Each group has one hidden pattern, and each of its rows is that pattern with its numbers shuffled. The first row asked about is in group 0, and each new group gets the next number.
Each row in order, then its group:
[ 1.7 -1.   0.1  0.6 -1.1  1.  -0.6  0.4 -2.7 -0.1 -0.2  0.7 -0.8  0.6
  0.6  0.5] --> 0
[-0.4  1.6  0.3  2.2  1.7 -1.1 -0.6 -1.2 -0.6 -0.1 -0.3 -0.3  0.1  0.1
  0.1 -1.3] --> 1
[-1.1 -0.6 -0.1  1.6 -0.4  0.1  2.1 -0.3 -1.3 -0.6  0.4 -1.4  0.2 -0.4
  0.   1.8] --> 1
[-0.4  0.   0.3 -2.  -0.1 -0.4  2.4 -0.8 -0.4 -0.5  0.9 -0.6 -0.4  1.9
 -0.2  0.3] --> 2
[-0.5  2.4 -0.4 -0.3 -0.2 -0.1  0.   1.  -0.3 -2.   1.8 -0.6 -0.2  0.4
 -0.8  0.2] --> 2
[ 1.9 -0.6  2.4 -0.1 -0.1  0.5 -0.3 -2.  -0.3 -0.7 -0.3  0.9 -0.4 -0.6
 -0.4  0.3] --> 2
[-0.5 -0.4 -0.7 -0.6 -0.1 -0.4 -1.9  0.2  2.4  1.9  1.  -0.3 -0.1  0.4
 -0.3  0. ] --> 2
[ 0.1 -1.4  1.7 -0.7  0.7 -0.9 -1.3 -0.6  0.5 -0.7  1.2  0.8  1.3  0.3
 -1.8  0.5] --> 3
[ 1.6 -1.1  1.  -0.9 -0.5  0.9 -0.2  0.5  0.6  0.3 -1.   0.4  0.1 -0.1
  0.7 -2.7] --> 0
[ 0.7  0.6  0.3  0.6  1.2 -0.6 -1.4  1.7 -0.5 -0.8  1.2 -1.5  0.7 -0.8
 -1.8  0.2] --> 3
[-0.6  0.6  0.7  0.5  0.7 -0.1  1.6  0.5  0.6  0.1 -0.9 -1.   0.2 -2.7
 -0.9  1. ] --> 0
[ 0.6 -1.4  0.2  1.8 -1.5 -0.6  0.3 -0.7  1.2 -0.6  0.6 -1.7  0.7  0.7
  1.2 -0.6] --> 3
[ 2.1  0.1 -0.3  1.9  1.5 -0.7  0.  -1.2  0.3 -1.1  0.  -0.2 -1.3 -0.3
 -0.6 -0.4] --> 1
[ 2.4  1.   0.2 -0.4 -0.4 -0.5 -0.2  1.9 -2.  -0.8  0.4 -0.3 -0.7 -0.7
 -0.4  0. ] --> 2
[ 0.4  1.6 -0.3  2.1 -0.7  0.1 -0.8 -1.2  1.8  0.  -0.1 -1.4  0.1 -0.3
 -1.1 -0.2] --> 1
[-0.7 -1.5  1.1 -1.4  1.3  0.6  1.6 -1.7 -0.8 -0.8  0.3  0.2 -0.6  0.7
  0.6  0.4] --> 3
[-0.3  1.1 -0.3  0.  -0.4  0.1  2.5 -2.  -0.4 -0.7 -0.7  1.9  0.4  0.
 -0.5 -0.4] --> 2
[-1.4 -0.3  0.  -1.2  0.2 -0.3  0.   2.2 -1.  -0.7  0.3  1.8 -0.6 -0.2
  1.6 -0.3] --> 1
[-0.8 -1.7  0.7 -1.4 -0.8  1.2  1.6  0.2  0.3 -0.5 -1.5  1.2  0.7  0.7
  0.5 -0.6] --> 3
[-0.6 -1.9  0.2 -0.3 -0.2 -0.5 -0.5  1.9  1.  -0.5  0.1  2.3 -0.4 -0.7
  0.   0.3] --> 2
[-0.7  0.5  1.2 -1.5 -0.7  0.2  0.6 -1.7 -1.5  0.3  1.1  0.7  1.6 -0.5
  0.8 -0.6] --> 3
[-0.8 -1.   0.4 -2.7 -0.3  0.8  0.4  0.2 -0.8  0.6  0.1  0.6  0.4  1.7
  1.  -0.5] --> 0
[ 0.6  0.1  0.7  0.6  0.4  0.3 -0.9  0.7 -2.6 -0.8 -0.1 -0.4  1.   0.5
  1.6 -1.1] --> 0
[ 0.9  1.6  0.6  0.6  1.2  1.3 -0.6 -0.6 -0.7 -0.8 -1.7  0.7 -1.3  0.2
  0.5 -1.4] --> 3
[-0.9 -2.7  0.4  0.6  1.   1.7  0.8 -0.2  0.6  0.7  0.   0.1 -0.5  0.5
 -1.  -0.9] --> 0
[ 0.3 -0.4 -0.2 -0.7  0.  -0.5  0.   2.   0.9 -1.9  2.4 -0.7  0.3 -0.4
 -0.4 -0.7] --> 2
[-0.5  1.7 -0.5 -0.4  0.9 -0.6  0.  -1.9 -0.5 -1.9  1.2 -0.4  0.9  0.
  0.9  1.1] --> 4
[ 0.   0.2  1.  -0.4 -0.6 -0.4  2.3 -0.2 -2.  -0.3 -0.5  0.4 -0.3  1.8
  0.  -0.8] --> 2
[ 0.   0.2 -0.4 -0.6  2.2  1.5 -0.3 -0.2 -1.3 -1.3  0.1  1.8  0.4 -0.6
 -0.3 -1.1] --> 1
[ 0.3 -0.1  1.1 -0.3  2.3  0.1 -0.2 -0.5  0.  -0.5 -0.3  1.9 -1.9 -0.7
 -0.4 -0.6] --> 2
[-0.6 -0.2 -1.1  2.2 -0.6  0.1 -0.4  0.4 -0.1 -0.1  1.5 -1.4 -1.1 -0.3
 -0.3  1.9] --> 1
[ 0.  -0.3 -2.  -0.8 -0.7 -0.3 -0.3  0.   2.5  0.2  1.1 -0.8 -0.3  0.3
  1.8 -0.2] --> 2
[ 1.   0.6 -1.1  0.7  0.6 -2.6  0.1 -0.1  0.5  0.5  0.1 -0.5  1.7 -0.9
 -0.9  0.9] --> 0
[ 0.8 -0.8  1.1  0.5 -1.4 -1.8  0.2 -0.6  1.2 -1.4 -0.6  0.8 -0.7  0.6
  1.6  0.2] --> 3
[-1.2  0.5 -0.2 -2.7  0.1  0.5 -0.9  0.8  0.5  1.8  1.1 -0.9  0.4  0.7
  0.  -0.5] --> 0
[-1.3  0.3  1.6  1.2  1.2 -1.7 -0.7 -0.5 -1.5 -0.5  0.8  0.7  0.4  0.5
 -0.7  0.7] --> 3
[-0.6 -0.1  2.1 -0.2 -0.4 -0.3 -0.7  1.7 -0.2 -1.1  1.5 -1.1  0.   0.4
  0.1 -1.3] --> 1
[ 1.2 -0.6  0.2 -1.3  0.3 -1.4 -1.7 -0.8  1.3  0.7  0.7  0.5 -0.5  0.6
 -0.7  1.6] --> 3
[ 0.7  0.3  1.3  1.6  1.2  0.1 -0.6 -1.4  0.6 -1.7  0.8 -0.6  0.7 -0.8
 -0.5 -1.4] --> 3
[ 0.6 -0.4 -1.4  0.5  0.5  0.3  1.6 -0.6  0.9 -1.4  1.2  0.7 -1.7 -0.8
  1.3 -0.7] --> 3
[ 0.1  0.   0.8  0.8  0.6 -0.8 -0.2 -0.7  0.5  1.   1.6 -0.5  0.5  0.4
 -1.1 -2.8] --> 0
[ 1.8  0.9  0.  -0.5  0.1 -1.9  0.8 -0.4 -0.4  1.1 -0.6 -1.9  1.2  0.9
 -0.6 -0.3] --> 4
[-1.2  0.3  1.5  0.  -0.7 -0.4  0.1 -0.8 -1.2  0.1 -0.3  1.8 -0.4 -1.1
  2.2 -0.3] --> 1
[-1.4 -0.3  0.1  1.8 -1.1 -0.3  0.  -0.5 -0.6 -1.1  2.2  1.5 -0.4 -0.3
  0.4  0.1] --> 1
[-2.  -0.5  0.9  0.  -0.5  2.4  0.  -0.7 -0.3  0.3  0.3 -0.3 -0.5  1.8
 -0.6 -0.3] --> 2
[-1.7 -0.5 -1.4  0.6  1.1 -0.6  0.7 -0.8  0.3  1.2  0.8 -0.6 -1.5  0.6
  1.6  0.2] --> 3
[ 0.5  0.   0.5  0.4 -0.7  1.7 -1.  -0.2  0.5  0.7 -1.2  0.7 -2.8  0.
 -1.   0.9] --> 0
[-0.7 -0.4 -0.1 -0.4 -0.7 -0.5 -0.1 -0.3 -0.6 -2.  -0.3  1.9  0.1  2.4
  1.1  0.4] --> 2
[ 0.8  1.8 -1.1  0.8 -0.9  0.5  0.5  0.1 -0.2  1.  -0.6 -2.7 -0.9  0.
  0.5  0.5] --> 0
[ 0.5  0.7  0.1 -1.   0.7 -0.8  0.7 -0.5  0.2  0.9 -0.1  1.7  0.5 -1.
  0.4 -2.7] --> 0
[ 0.8 -0.6 -1.2  0.   0.5 -0.9 -0.2  0.4  1.  -2.7  0.7 -0.9  1.7  0.6
  0.5  0.2] --> 0
[ 1.8 -0.7  0.  -0.4  0.  -0.6  1.  -0.5 -0.8 -0.3  2.5 -0.4 -0.5  0.2
  0.3 -2. ] --> 2
[ 0.8 -1.4  0.5 -0.7 -0.5  0.7  0.4 -1.4 -0.7  1.1 -1.7  0.6  0.3  1.2
  1.5 -0.6] --> 3
[-0.3  2.3 -0.6 -0.2 -0.3  1.7 -0.1 -1.2 -1.1  1.5  0.4 -0.7  0.1 -1.4
 -0.3  0.1] --> 1
[-1.2 -0.9  0.7  0.6  0.9  0.6  0.3  0.5 -0.9  0.  -0.2  0.7  1.8  0.
 -2.7 -0.7] --> 0
[-0.5 -0.2  0.3  1.9 -2.  -0.4 -0.4  2.5  0.3  1.1 -0.4  0.  -0.1 -0.4
 -0.6 -0.7] --> 2
[-0.3 -0.3  1.8  2.4 -0.5 -0.4 -2.   0.1  0.   1.  -0.3 -0.5  0.3 -0.7
  0.1 -0.2] --> 2
[-0.3 -2.   0.2 -0.1 -0.4 -0.6  1.1 -0.3 -0.3 -0.4  0.4  1.8 -0.7  2.4
 -0.7  0. ] --> 2
[ 1.7  0.5 -0.9  0.1 -0.5  0.4 -1.1  0.7 -0.9  1.   0.   0.7  0.4 -0.2
  0.7 -2.8] --> 0
[ 0.3 -0.1 -0.3  0.1 -0.1 -0.4 -0.6  2.3 -0.4  1.  -0.7 -0.7 -0.5  1.9
 -0.3 -1.9] --> 2
[-0.7 -1.2  1.6 -0.7 -0.3 -0.1  0.4 -0.3  0.  -0.3 -1.3  1.8 -0.5  0.1
  2.2 -1.1] --> 1
[-0.4 -0.7  0.   1.9  0.  -0.6  0.3 -0.7 -0.4  2.4 -0.5 -0.4 -0.2 -1.9
  1.   0.2] --> 2
[ 0.5  0.8  0.7 -1.3 -0.8 -1.7  0.8 -0.4 -0.8  0.3  1.2 -1.3  1.3 -0.7
  1.6  0.6] --> 3
[ 0.2  0.7 -1.5  0.7 -0.6  1.2  1.3  0.4  0.8  0.6 -1.5  1.6 -1.8 -0.8
 -0.9 -0.6] --> 3
[ 0.  -0.4 -0.4 -2.  -0.3  0.2 -0.5 -0.6 -0.6  1.8  2.4  1.1 -0.8 -0.3
  0.3 -0.1] --> 2
[ 0.5  0.6  0.6 -0.2  0.4 -2.6 -0.9  0.6 -1.1  0.   0.7  0.   1.7 -0.8
  1.  -0.6] --> 0
[-2.6  0.6  1.1 -0.2  0.1  0.8  0.1  0.4 -1.  -0.9  0.7  1.7 -0.9  0.7
 -0.6  0.5] --> 0
[-1.1 -0.9  0.6  0.5  0.4 -0.9  1.  -0.2  0.1  1.7  0.1 -0.5  0.6  0.9
  0.5 -2.7] --> 0
[ 0.  -0.4 -0.2 -0.5 -0.7 -1.1  1.5  0.4 -1.1  2.1 -0.1  1.9  0.1 -0.3
 -1.4 -0.3] --> 1
[-0.3 -0.4 -0.2  1.6 -1.1 -1.3  0.1 -0.7 -0.3 -0.1  0.  -1.1  2.2 -0.7
  1.7  0.3] --> 1
[ 0.   1.1  1.7 -0.6  0.2  0.9  1.2 -2.  -0.5 -0.5 -0.4  0.8 -0.3 -0.6
 -1.8  0.8] --> 4
[ 0.5  0.5 -0.7  0.7 -0.7 -1.6  1.2 -0.5 -1.5 -0.7  1.5  0.3  1.2  0.6
  0.7 -1.4] --> 3
[-0.7 -0.4 -1.2 -0.6  2.2 -0.1 -0.2  0.4 -0.3  1.6 -1.3 -1.  -0.1  1.8
  0.   0. ] --> 1
[ 0.7 -0.6  0.5  0.4 -1.1 -0.9  1.7  0.   1.   0.7 -2.6 -0.1  0.5  0.1
 -0.9  0.6] --> 0
[-0.9  0.2 -0.5  0.8  1.6  0.6 -0.4 -1.7 -0.8 -1.4  0.7  0.2 -1.4  1.2
  1.2  0.6] --> 3
[ 0.7 -0.8  0.2  0.6 -0.5 -1.6  1.6 -1.3 -1.4  1.2 -0.6  1.3  0.3 -0.8
  0.8  0.7] --> 3
[ 2.1 -0.4 -1.2  0.4 -0.7 -0.3 -1.2 -0.7 -0.3  1.8  1.6 -1.3  0.   0.1
  0.  -0.3] --> 1
[-1.5 -1.5 -0.9 -0.6 -0.5  0.8  1.6  1.2  0.3  0.4 -1.7  1.1  0.6  0.6
  0.7 -0.7] --> 3
[-1.4 -0.6  0.7 -1.7 -0.8  1.2  0.6  1.4  1.6  0.3  0.4 -1.4 -0.6 -0.8
  0.5  0.6] --> 3
[ 0.1 -0.5  0.8 -1.9  0.  -0.5  1.1 -2.  -0.5  1.6  1.   1.  -0.3 -0.6
  0.8 -0.6] --> 4
[ 0.8  0.3  0.2  0.6  1.2  0.7 -0.7 -1.4 -0.6 -1.4 -0.5 -1.7  1.2 -0.6
  1.5  0.6] --> 3
[-2.6 -0.8  0.1 -1.1  0.1  0.9  0.5  0.7  0.6  0.7  0.4  0.5  1.6 -0.1
 -0.6 -0.8] --> 0
[-1.4  0.3 -1.7  1.2  0.7  0.6  0.2 -0.8  1.2  1.5  0.6 -0.5 -0.8 -1.5
 -0.5  0.8] --> 3
[ 0.1  0.7 -0.6 -0.9  1.2  1.3 -0.5  0.7  1.6  0.8  0.6 -1.4 -1.3 -1.7
  0.3 -0.7] --> 3
[ 1.2 -1.7 -0.8  0.7  0.6 -1.4  0.4  0.1 -0.7  0.6  1.3  1.5 -0.5 -1.4
 -0.7  0.8] --> 3
